Here is a table of points, one per row:
tensor([8, -62, 31, -50, 60, 2, -16, 5, 34, 39, 11, -6, -7, -28, -51, -18, 11, -21,
        34, 29, 29, -19, 3, 8, 55, -7, -14, -31, 44, 10, -8, 41, -19, -18, -50])
tensor([20, 33, 23, -3, -55, 10, -24, -21, 19, -62, 4, 7, -4, -19, 10, -52, 3, -32,
        -72, -32, -75, -25, -26, 19, 55, -44, 23, 21, 0, -80, -23, 7, 0, -33, -53])
tensor([-5, -58, -27, -27, -8, -27, -21, 19, 7, -19, 7, 42, -25, -42, 1, -43, 43, 39,
        73, -66, -2, -9, 22, 38, 16, 6, -55, -31, 19, -19, -47, 19, 12, 23, -25])
tensor([1, 9, 74, -1, -28, 12, 116, -64, -38, 62, -25, -25, -47, -29, 36, -33, -50, 9,
        -15, -41, 53, 97, -30, 37, -27, -33, 11, -54, 15, -50, -24, -89, -25, -7, -34])
tensor([41, 38, 55, 23, 2, -21, 12, 5, 45, 58, 0, 60, -90, 55, 24, -23, 67, -1,
        -74, 38, -32, 18, 0, -74, 30, -37, -8, 7, 38, -47, 0, 22, -33, -56, 39])
tensor([-46, 35, -51, -63, -76, -42, 60, 101, 80, -88, 69, 32, 30, 51, -31, -45, -40, 34,
        5, 118, 6, -58, -10, -24, -34, 31, 18, 87, 23, 18, -59, 61, -55, 68, 7])
tensor([33, -29, 3, 3, -6, -23, 3, -7, -17, -16, -25, -34, -55, -15, 16, 20, 1, 25,
        2, 28, -15, -50, -16, -82, 30, -6, -85, -5, 5, -45, 2, -11, -43, -10, -6])
tensor([-38, -52, -45, -20, 46, -20, 6, 7, 45, 0, 63, -65, 14, -32, 16,
        -5, 60, 59, 20, -13, -32, 11, 19, -27, 44, -117, 40, -82, 24, -42,
        -37, -16, -15, 16, 8])
tensor([12, -5, 3, 8, 45, 84, -8, 30, -44, -33, -14, -26, 31, 53, -13, 19, 28, 0,
        -57, -98, -37, -20, -3, 7, 11, 13, 0, 20, 10, -16, -32, 7, -40, 28, -43])
tensor([-25, 6, 3, 36, 13, -41, -2, -8, -26, 16, 28, -20, 10, -11, -31, 14, 44, 28,
        29, -49, 15, 10, -17, -25, -13, -18, 17, -2, -18, -7, -81, 27, 25, 1, 8])
tensor([-21, 88, -51, 85, -28, 56, 6, -62, -44, -55, 47, 8, -84, 0, 32, 9, 19, 42,
        14, -35, 36, -29, -15, 49, -5, -42, 54, 12, -12, -19, 41, -49, -15, 33, 35])
tensor([-25, 28, -28, 49, 39, -28, 23, -52, -34, 14, 36, 27, 8, -53, 58, 27, -35, -35,
        91, 14, -24, -45, 30, 13, -30, 24, -47, -27, -12, 15, 15, 9, 57, 23, 37])
tensor([47, -14, 39, 42, -27, 13, 30, -59, -25, 35, 19, 54, 86, -5, -2, -18, 47, 27,
        61, -7, -85, -50, 15, -7, -37, -78, 33, 77, 12, 32, 16, -8, 27, -6, -8])
tensor([-6, -25, -37, 47, 23, 20, -22, 19, 14, 30, -65, -21, 81, -48, 20, 30, -11, -32,
        117, 7, -57, 8, 15, -31, -35, 96, -2, 53, -21, 49, -36, -51, 17, -7, -17])
tensor([-26, -44, 27, -5, 8, 101, 50, 18, 43, -7, -6, -20, -30, -23, 7, 40, -27, 64,
        63, -44, -69, 24, -16, 12, -29, 33, -45, 7, 9, 29, -76, -8, 47, -61, 36])
tensor([-101, 50, -4, -44, 56, -21, 8, -20, -43, -5, -91, 3, 13, -72, 83,
        29, 32, -79, 20, 44, 67, 52, -14, -17, 10, 30, -21, -37, -60, 61,
        -23, 3, -9, -18, 50])
tensor([1, -23, -96, -36, -40, 55, -42, -10, -85, -30, 18, 17, 91, 5, -40, 27, -20, -25,
        84, -31, 63, 18, -14, -51, 0, 6, 20, 71, -48, 6, 65, 10, -15, -45, 34])
tensor([15, -50, 34, -56, 11, 51, -57, -11, -34, -13, 54, -9, -103, 60, 84,
        -8, 20, -36, -60, -17, 46, -12, -8, -5, 31, 69, 75, 11, 3, 4,
        4, -45, 8, -14, 24])
tensor([-8, 19, 37, -38, 32, 32, -22, 46, -24, 82, -5, -31, 1, 46, -52, 13, -27, -31,
        -49, 29, 38, 43, -5, 70, 16, 48, 29, -35, -18, -19, 7, 23, -15, 0, -38])
tensor([43, -58, -17, 21, -41, -35, 36, 69, 127, -104, -100, 13, -17, 67, 74,
        16, -47, 107, 62, 127, 31, -61, 25, 31, -112, 1, 80, 15, 27, 68,
        -63, 127, -31, 43, -17])
tensor([26, -50, -1, 16, -34, 52, -20, 0, 15, 63, -12, 5, -76, 34, -5, 21, -2, -19,
        97, -11, -46, 59, -45, -19, -33, 97, 19, -27, 12, 59, 42, 65, 35, 79, 49])
tensor([-4, 31, 16, 57, -35, -46, -10, 6, 85, 20, -47, -10, 13, 10, -26, -9, -45, -18,
        -5, -54, -26, 51, -24, -28, -14, -53, -29, -9, 62, 24, 113, -12, 21, -5, 6])
tensor([32, 41, -12, -26, 29, 6, 0, 6, -50, -23, 35, -30, 10, -4, -7, -10, -50, -70,
        -1, 39, 4, -34, -38, 50, 4, 59, -39, 46, 0, -18, 15, -50, 6, 4, 100])
tensor([23, -41, -7, -35, -49, -46, 31, -15, -53, -57, 49, -54, 58, -6, 24, 34, -44, -23,
        -43, -6, 75, -12, 72, 41, 25, 53, -3, 52, -40, -3, 70, -22, -2, 50, 8])
tensor([-28, 27, -2, -26, -20, 62, -28, 6, 26, 58, 25, 1, -73, -30, 40,
        -17, 41, -82, -118, -59, 60, -72, 28, 20, -2, 23, -8, 3, 6, -14,
        25, 27, 7, -18, 28])
tensor([-17, -7, 74, -49, -16, -8, -56, 88, -41, 20, -60, 32, -63, 28, -7, -4, -5, 22,
        48, 21, 20, 73, 31, -32, 35, -35, 17, -26, 4, -14, -4, 22, -20, -8, -25])
tensor([27, -19, 25, -69, 43, -21, 5, -16, 1, -11, -5, 45, 34, 67, 3, -31, -10, -12,
        -1, -19, -16, -29, 36, -17, 47, -31, -15, -50, 7, -20, -18, -7, -6, 20, -17])
tensor([69, 47, 28, -31, 8, 23, 33, 104, 7, 37, -37, 36, -73, -19, 18,
        -17, 34, 20, -15, -9, 37, 0, -19, 6, 50, -124, -47, 34, -3, 4,
        43, -3, 33, 0, 25])
tensor([-38, 5, -22, 41, 16, -53, -50, -37, 19, -16, -45, -3, -14, -20, -50, 12, -26, 29,
        -77, -54, -20, 38, 11, 75, -3, -25, -78, 43, -9, -13, 13, 8, 2, -8, -55])
tensor([17, 44, 56, 30, -5, -17, -5, 2, -67, 49, 61, 18, 78, -14, -27,
        15, -24, 36, -117, 50, 9, 30, -16, 33, -2, 7, -31, -39, 1, 8,
        10, 5, 14, 62, -118])
tensor([39, 4, 83, -8, -9, 14, -29, 27, -23, -26, 35, 52, 25, 12, 8, 15, 70, -46,
        -3, 11, 5, 21, 1, 18, -35, -19, 24, -4, -8, 3, 28, -38, -31, -6, -72])
tensor([32, -87, -62, 44, 20, -25, 16, -11, -41, 23, 93, -26, -103, -30, 29,
        -21, -35, 35, 46, 24, -6, 41, 24, 38, -37, -6, 10, -5, -17, 53,
        -3, -4, -18, -14, 98])
tensor([43, 9, -47, 30, 3, -60, -37, -37, 60, -13, -11, -41, -7, 38, 9, -12, 39, -62,
        -44, 33, -40, 55, 28, -11, -35, 54, -34, -56, -2, 12, -32, -33, 44, -12, 44])
tensor([-34, 22, 21, 86, 39, 43, -5, -41, 15, -9, -19, -3, 67, 37, -67,
        4, 20, -4, 16, -22, -39, 54, 25, -120, -70, -10, 27, -28, -31, 14,
        25, -2, 49, 11, -35])
tensor([38, 127, -108, -9, 6, 25, -13, 27, 44, 1, -36, 10, 9, -31, -36,
        10, -29, -90, -127, -2, -49, -10, -17, -27, -30, 44, 47, -18, 31, -47,
        -28, -46, 29, -6, 33])
tensor([-125, -4, 44, -22, -31, 14, 59, -18, -45, -76, 20, -15, 95, -3, -7,
        51, -50, 13, 8, 29, 23, -67, -6, 12, 9, -67, -4, 34, -40, 11,
        -42, -29, -10, 2, 13])
tensor([11, 9, -3, -32, -17, -106, -13, -32, -7, 3, 9, -32, 62, -2, -79,
        6, 38, 15, -4, 34, 23, -17, -19, -5, 28, 33, -2, 45, -18, 24,
        65, -46, -10, -59, -76])
tensor([-6, -24, 12, 27, 14, -6, -37, -60, 50, 43, -30, -27, 40, -3, -7, -27, -59, 67,
        53, -23, 44, -45, 15, 41, 39, 8, 6, -53, -7, -18, 5, 40, -33, -57, 21])
tensor([-25, -85, -67, 4, 15, -30, 26, -9, -22, 9, -52, 36, 17, -23, -56, -20, 20, 44,
        -5, -9, -14, -40, -42, -16, 51, 16, 16, -20, 16, -14, 35, 31, 11, 8, -15])
There is one direction along which these points spread out most. Take the direction at right angles to it along which they spread out most. Go by this last direction. How far along it is each point below, from 0 to 99? The average is 50, and the first point in the table lies past the average. One standard deviation of the points above along it is 16.
tensor([20, 33, 23, -3, -55, 10, -24, -21, 19, -62, 4, 7, -4, -19, 10, -52, 3, -32,
        -72, -32, -75, -25, -26, 19, 55, -44, 23, 21, 0, -80, -23, 7, 0, -33, -53]) 66
tensor([-26, -44, 27, -5, 8, 101, 50, 18, 43, -7, -6, -20, -30, -23, 7, 40, -27, 64,
        63, -44, -69, 24, -16, 12, -29, 33, -45, 7, 9, 29, -76, -8, 47, -61, 36]) 43
tensor([-34, 22, 21, 86, 39, 43, -5, -41, 15, -9, -19, -3, 67, 37, -67,
        4, 20, -4, 16, -22, -39, 54, 25, -120, -70, -10, 27, -28, -31, 14,
        25, -2, 49, 11, -35]) 33
tensor([-8, 19, 37, -38, 32, 32, -22, 46, -24, 82, -5, -31, 1, 46, -52, 13, -27, -31,
        -49, 29, 38, 43, -5, 70, 16, 48, 29, -35, -18, -19, 7, 23, -15, 0, -38]) 56
tensor([23, -41, -7, -35, -49, -46, 31, -15, -53, -57, 49, -54, 58, -6, 24, 34, -44, -23,
        -43, -6, 75, -12, 72, 41, 25, 53, -3, 52, -40, -3, 70, -22, -2, 50, 8]) 34
tensor([-21, 88, -51, 85, -28, 56, 6, -62, -44, -55, 47, 8, -84, 0, 32, 9, 19, 42,
        14, -35, 36, -29, -15, 49, -5, -42, 54, 12, -12, -19, 41, -49, -15, 33, 35]) 43
tensor([-38, 5, -22, 41, 16, -53, -50, -37, 19, -16, -45, -3, -14, -20, -50, 12, -26, 29,
        -77, -54, -20, 38, 11, 75, -3, -25, -78, 43, -9, -13, 13, 8, 2, -8, -55]) 50
tensor([-25, 6, 3, 36, 13, -41, -2, -8, -26, 16, 28, -20, 10, -11, -31, 14, 44, 28,
        29, -49, 15, 10, -17, -25, -13, -18, 17, -2, -18, -7, -81, 27, 25, 1, 8]) 44
tensor([-6, -24, 12, 27, 14, -6, -37, -60, 50, 43, -30, -27, 40, -3, -7, -27, -59, 67,
        53, -23, 44, -45, 15, 41, 39, 8, 6, -53, -7, -18, 5, 40, -33, -57, 21]) 46
tensor([-46, 35, -51, -63, -76, -42, 60, 101, 80, -88, 69, 32, 30, 51, -31, -45, -40, 34,
        5, 118, 6, -58, -10, -24, -34, 31, 18, 87, 23, 18, -59, 61, -55, 68, 7]) 76
tensor([27, -19, 25, -69, 43, -21, 5, -16, 1, -11, -5, 45, 34, 67, 3, -31, -10, -12,
        -1, -19, -16, -29, 36, -17, 47, -31, -15, -50, 7, -20, -18, -7, -6, 20, -17]) 60
